|   9 |  -2 |  70 |   0 |  -2 |  -3 | -32 | -43 |
|  66 |   6 |  -3 |  12 | -18 |  44 | -14 |  29 |
|  23 | -11 | -21 |  27 |  -1 |  72 | -14 |  33 |
| -45 |  23 | -11 | -16 |   1 |  -9 | -18 | -38 |
|  -3 | -10 | -21 |  22 | -26 | -75 | -14 | -35 |
->
|   9 |  -2 |  70 |   0 |  -2 |  -3 | -32 | -43 |
|  23 | -11 | -21 |  27 |  -1 |  72 | -14 |  33 |
|  -3 | -10 | -21 |  22 | -26 | -75 | -14 | -35 |

|  18 | -45 | -15 | -13 |  32 | -23 | -22 | -62 |
|  26 |   7 |   3 |   0 |  26 | -17 | -31 | -18 |
->
|  18 | -45 | -15 | -13 |  32 | -23 | -22 | -62 |

| -10 |   3 |  44 |  36 | -21 |   2 | -13 |  64 |  59 | -28 | -12 |
|  78 | -24 |  30 |  45 |  46 | -14 |  16 |   5 |  11 |  14 | -11 |
|  26 |  33 | -17 | -13 |  -9 |  49 |  67 |   1 |  -1 |  52 |  43 |
| -31 |  31 | -79 | -82 | -33 |  30 |  40 | -35 | -35 |  47 |  42 |
|  -3 |  39 | -46 | -40 | -27 |  45 |  72 | -18 | -18 |  62 |  53 |
| -21 |  27 |  20 |  10 | -31 |  29 |  -1 |  55 |  53 | -14 |  13 |
|  55 | -54 |  33 |  44 |  56 | -49 | -21 | -16 | -12 |  -9 | -41 |
->
| -10 |   3 |  44 |  36 | -21 |   2 | -13 |  64 |  59 | -28 | -12 |
|  26 |  33 | -17 | -13 |  -9 |  49 |  67 |   1 |  -1 |  52 |  43 |
|  -3 |  39 | -46 | -40 | -27 |  45 |  72 | -18 | -18 |  62 |  53 |
|  55 | -54 |  33 |  44 |  56 | -49 | -21 | -16 | -12 |  -9 | -41 |

|  47 | -34 | -32 | -28 |
|  25 | -29 |  50 | -37 |
|  69 |  44 |  15 |  32 |
|  38 |  64 | -19 |  56 |
| -34 |   6 | -27 |  15 |
->
|  47 | -34 | -32 | -28 |
|  69 |  44 |  15 |  32 |
| -34 |   6 | -27 |  15 |

|  -3 |  28 |  30 |  53 |
|  20 | -13 |  -9 |  39 |
| -11 |   7 | -24 | -15 |
| -11 | -28 |  31 |   8 |
|  -8 |   8 | -35 | -21 |
|  -8 |   3 |  -7 |  -3 |
|  -2 | -15 |  26 |  12 |
|  -3 |   4 |   2 |   7 |
| -31 |  81 |  51 | -31 |
|   6 |  41 |   6 | -48 |
->
|  -3 |  28 |  30 |  53 |
| -11 |   7 | -24 | -15 |
|  -8 |   8 | -35 | -21 |
|  -2 | -15 |  26 |  12 |
| -31 |  81 |  51 | -31 |

| -14 | -36 |  26 |  -6 | -15 |  -6 | -18 |  12 |
|  20 | -38 |  17 |   3 |  -3 | -49 |  -5 |   0 |
|   2 | -47 |  17 | -35 |  41 | -47 |   1 |  -1 |
|  16 | -25 |  11 |  17 | -29 | -22 | -10 |   6 |
|  13 | -56 |  26 | -18 |  22 | -60 |  -5 |  -1 |
|   6 |  15 | -17 | -12 |  37 |  -5 |  17 | -14 |
|   7 |  56 | -30 |  22 | -13 |  35 |  13 | -12 |
|  12 |  48 | -26 |  26 | -18 |  24 |  11 |  -8 |
| -16 | -33 |  25 | -11 |  -9 |  -9 | -16 |  14 |
|   8 | -68 |  28 | -15 |   7 | -50 | -13 |   6 |
->
| -14 | -36 |  26 |  -6 | -15 |  -6 | -18 |  12 |
|   2 | -47 |  17 | -35 |  41 | -47 |   1 |  -1 |
|  13 | -56 |  26 | -18 |  22 | -60 |  -5 |  -1 |
|   7 |  56 | -30 |  22 | -13 |  35 |  13 | -12 |
| -16 | -33 |  25 | -11 |  -9 |  -9 | -16 |  14 |
